One turn moves each row of this set onto another row. After a few examples, where does it send each row asked below?
K100: 25.3  34.1  -7.7  -16.2  5.8  -0.6  20.2  -8.1  -1.3  -15.5  -3.0  -13.6  24.1  18.4  19.6  3.4  -23.2  8.8  51.8
K223: 16.0  -3.4  -22.7  15.3  -27.5  -9.8  -3.2  -2.6  6.5  11.2  -23.8  8.4  -16.6  -9.3  37.4  12.7  26.1  -2.5  -39.6
K850: 7.6  -12.3  7.4  -27.7  -13.6  10.1  -5.3  -24.7  37.0  33.7  -14.3  -10.4  21.6  16.9  -25.1  -10.0  -20.7  -6.8  -0.7
K477: -12.8  -1.7  -15.1  -26.6  0.9  9.9  19.6  2.2  -15.6  17.4  -30.9  29.0  8.5  -17.6  -6.4  -25.4  -6.7  -37.4  35.9
K518: -2.3  -11.4  -16.9  6.5  19.9  2.6  23.3  25.8  -11.6  -25.2  0.1  -13.7  -38.3  34.2  13.5  9.7  30.9  13.4  -0.9
K864: -40.4  -7.3  1.6  -22.3  18.9  -19.5  37.7  11.3  7.2  -3.7  4.7  -8.2  -1.9  25.1  -7.2  24.7  30.8  30.8  13.2
K261: -39.9  -3.1  35.1  -3.5  -9.8  3.8  -22.2  35.3  12.9  -24.9  -6.8  -5.4  32.7  1.8  -5.8  -8.0  -5.0  8.5  13.8
K523: -8.6  -6.9  28.2  7.7  -2.5  12.0  5.0  42.9  -12.2  -14.8  8.9  25.5  -29.9  -15.2  -21.2  15.4  26.1  -4.7  -8.5
K759: 18.8  29.3  9.5  -29.2  18.6  17.9  -22.6  33.9  2.5  -18.0  3.3  -2.9  -29.6  28.7  -1.2  12.3  -12.3  -3.7  9.8
K331: 7.0  -31.0  15.2  -11.1  -4.8  -8.2  44.3  -3.6  11.6  13.1  19.2  -10.9  -23.7  3.1  16.6  4.6  21.7  2.5  -40.3
K27: 8.6  1.1  22.9  -42.4  -6.8  -22.5  -22.1  -3.7  -11.5  -18.5  3.3  -19.7  26.6  -9.2  -11.0  -21.4  9.6  -1.9  41.2
K219: 9.8  -10.3  -23.7  14.9  -5.8  17.7  26.8  -40.6  24.3  -16.4  10.4  6.0  5.9  -13.0  14.6  -25.1  6.8  -16.1  -29.2
K213: 21.3  -12.8  -37.8  -29.2  -0.8  -16.4  26.6  -4.8  -7.7  -35.2  10.8  27.1  -2.5  8.7  29.6  23.2  17.7  2.0  -13.9
K415: -13.4  39.4  0.5  -7.9  11.1  -16.7  7.9  -12.4  26.5  17.3  21.2  7.1  -27.2  2.5  13.5  5.9  32.1  30.4  -25.0
K532: 4.9  25.9  3.8  -21.0  -23.7  -7.9  -41.8  5.1  19.8  18.5  -25.5  0.4  7.0  -3.9  -6.0  8.5  -3.5  36.4  24.6
K229: -20.1  33.1  34.2  -4.7  15.0  -16.6  10.0  25.6  -7.6  -18.1  20.6  -6.7  27.5  31.3  17.8  13.7  -3.8  4.5  1.8
K473: -18.2  -12.5  -31.3  -15.8  -12.2  -32.6  20.9  -24.0  -3.4  -20.9  -12.0  -14.8  38.7  -3.4  13.0  -7.9  8.4  -29.2  24.2
K852: -3.6  -17.3  -11.4  9.7  -22.1  28.3  10.1  -17.1  21.1  31.4  -2.4  -16.6  -2.1  -42.8  27.5  0.8  -15.1  -5.3  13.1
K570: -4.6  18.5  25.5  -22.5  -20.3  -13.6  9.3  -2.9  30.6  -22.9  -4.8  -0.7  1.5  -4.0  -12.6  -20.8  -22.0  46.3  -18.3
K44: -15.8  1.5  33.4  -32.5  -15.5  -16.8  -1.7  32.2  16.0  25.2  9.8  -2.3  -10.5  -3.2  21.7  29.2  -6.4  26.2  -16.7
K605: -6.7  35.6  -29.8  10.9  -7.2  13.2  -6.5  -34.4  24.5  8.1  -31.0  0.9  6.5  -11.4  -9.7  -25.7  -9.5  -4.0  16.0
K573: 3.3  -18.8  -36.7  6.1  -4.9  23.7  9.3  6.3  8.0  -28.5  18.3  35.7  -5.1  -20.2  5.2  27.4  18.2  -27.4  12.7
K663: -38.4  -39.2  -9.3  -6.8  7.4  1.8  14.8  3.8  -12.1  6.8  11.4  28.0  13.1  -14.7  10.1  -19.7  44.9  -12.4  1.5
K842: 12.9  25.9  -23.4  -2.9  2.6  11.8  26.2  -6.3  -17.5  -2.3  6.8  10.1  -23.7  -30.8  23.5  -9.6  -17.0  -42.6  19.0
K876: 27.7  3.3  14.9  0.8  -3.1  17.7  -32.1  1.7  -8.6  15.2  -9.3  -4.1  7.7  3.8  -17.3  -28.0  14.4  -30.9  34.4

K532 goes to -> K605
K27 goes to -> K477
K570 goes to -> K850
Now these:
K213 goes to -> K864
K100 goes to -> K473

One turn moves each row of this set onto another row. After a few examples, where does it send each row asked below?
K545: 3.1  -17.6  50.7  -17.5  -12.9  37.7  8.5  26.9  15.4  3.3  26.1  53.9  -13.5  10.4  -6.8  -0.5  7.2  19.7  -11.3  0.6  23.6  4.5  -10.3  27.7  31.0  46.7  -29.0  12.7  7.4  15.7  13.6  -22.2  -4.6  -16.6
K922: -25.5  -58.1  -13.1  -30.6  -68.2  25.6  -5.6  -29.2  34.1  23.0  5.1  6.4  10.1  -2.1  -80.5  -39.5  42.8  -19.4  28.2  -11.3  5.7  35.3  28.1  10.6  -12.4  -31.1  -1.5  8.8  12.1  28.4  -8.0  -12.9  16.7  11.4
K758: -31.6  -59.3  -13.3  -23.1  -65.5  30.5  -7.7  -21.4  34.4  12.9  4.5  9.8  10.0  2.8  -88.2  -43.1  36.8  -17.4  29.7  -20.2  13.9  35.2  27.3  5.7  -10.3  -28.5  -0.2  8.1  13.0  31.8  -14.1  -19.3  12.8  11.4
K982: -0.2  -52.8  9.3  -6.1  -47.2  24.9  33.0  -24.1  31.4  29.0  40.2  7.4  18.1  15.4  -27.3  -8.0  30.0  4.0  14.4  -53.4  -18.3  -14.2  -31.9  9.8  -42.5  21.0  2.6  14.7  -27.7  17.9  -30.0  1.2  9.1  -5.3
K420: 9.7  -26.1  50.2  -30.4  -24.0  23.8  14.7  26.5  15.0  3.0  24.3  47.8  -11.0  -1.3  -2.7  -4.6  21.5  26.0  -11.3  10.3  2.7  -4.2  -4.0  32.5  32.7  44.9  -31.6  8.7  -8.1  17.5  18.2  -10.0  11.3  -19.7
K582: 26.0  -0.2  -10.1  -11.3  -36.4  33.6  -12.5  24.6  28.2  -0.7  11.7  13.8  11.0  -31.8  -50.2  -33.7  -8.0  4.7  -24.8  12.1  -22.5  25.6  29.4  -16.9  12.1  10.3  -28.4  7.6  -6.8  47.7  5.2  13.2  -22.7  26.7
K592: -26.9  -51.6  -11.2  -25.0  -62.4  31.7  -9.2  -32.7  35.5  26.6  6.0  8.6  9.9  3.9  -81.1  -36.7  34.9  -23.0  29.4  -13.7  15.3  40.1  22.3  8.8  -14.5  -30.5  -1.8  11.9  19.0  29.1  -11.7  -18.9  9.4  13.6
K69: -19.1  -20.5  21.8  -0.3  -85.5  42.7  7.6  -45.2  16.0  17.8  -8.6  59.7  -7.6  -18.2  -38.6  -22.5  1.8  10.9  -15.2  -7.3  42.2  22.2  -37.4  7.0  34.5  0.7  -51.4  12.2  2.8  9.4  -18.2  1.5  38.2  -26.5
K906: 24.7  2.9  -8.9  -7.7  -33.5  37.6  -14.4  22.4  28.2  2.1  12.1  15.0  11.4  -28.2  -49.8  -30.6  -12.1  1.0  -24.9  10.3  -16.9  28.6  26.7  -16.5  10.8  10.2  -27.9  9.7  -0.2  47.2  3.8  10.1  -27.7  26.8
K343: -1.5  -33.5  49.0  -18.3  -20.8  29.5  15.2  43.9  12.8  -16.7  26.2  55.5  -11.3  4.7  -17.9  -13.7  14.5  28.6  -7.7  -7.5  16.4  -4.3  0.7  20.6  35.9  52.3  -28.2  5.5  -7.7  23.8  10.9  -17.0  5.8  -20.4
K631: -6.1  -49.5  9.2  5.0  -41.5  33.1  29.7  -21.4  31.5  25.5  38.8  12.9  17.6  23.2  -32.1  -5.8  19.2  0.8  16.4  -61.2  -4.7  -8.4  -35.2  5.6  -43.9  23.7  4.4  16.0  -18.0  19.9  -34.4  -8.2  -0.2  -2.7
K801: -18.3  -32.5  18.2  -9.6  -95.6  32.2  14.7  -34.4  15.0  3.0  -8.6  57.8  -7.6  -29.2  -43.3  -33.4  16.7  20.5  -12.9  -8.4  29.3  14.2  -25.2  6.0  40.6  4.3  -51.0  7.5  -15.6  12.8  -17.2  11.0  52.6  -31.7
K793: 22.3  -0.1  -9.7  -7.2  -35.5  36.6  -13.0  28.7  28.7  -5.2  12.9  16.8  12.0  -28.4  -54.5  -34.9  -11.8  4.9  -23.6  6.5  -15.8  26.1  29.1  -19.2  12.6  13.2  -27.5  7.3  -5.2  48.8  1.4  9.8  -25.8  25.9
K200: -9.0  -58.6  7.8  -0.7  -47.2  26.8  33.2  -10.6  31.1  15.0  40.1  11.0  18.9  18.4  -38.4  -16.0  26.6  7.5  17.1  -64.0  -10.0  -13.5  -27.1  2.1  -38.2  24.6  5.1  11.9  -28.8  22.4  -34.3  -3.1  8.2  -7.5
K466: -28.8  -30.5  17.9  5.5  -87.8  43.4  9.8  -25.1  14.5  -5.8  -7.4  63.9  -6.4  -16.7  -52.8  -36.1  1.9  16.2  -10.7  -22.7  48.5  18.2  -29.7  -5.0  41.1  7.5  -48.2  8.3  -4.8  16.6  -25.0  -1.6  40.4  -30.5

K922 goes to -> K592
K631 goes to -> K200
Now these:
K793 goes to -> K582
K420 goes to -> K545
K801 goes to -> K69

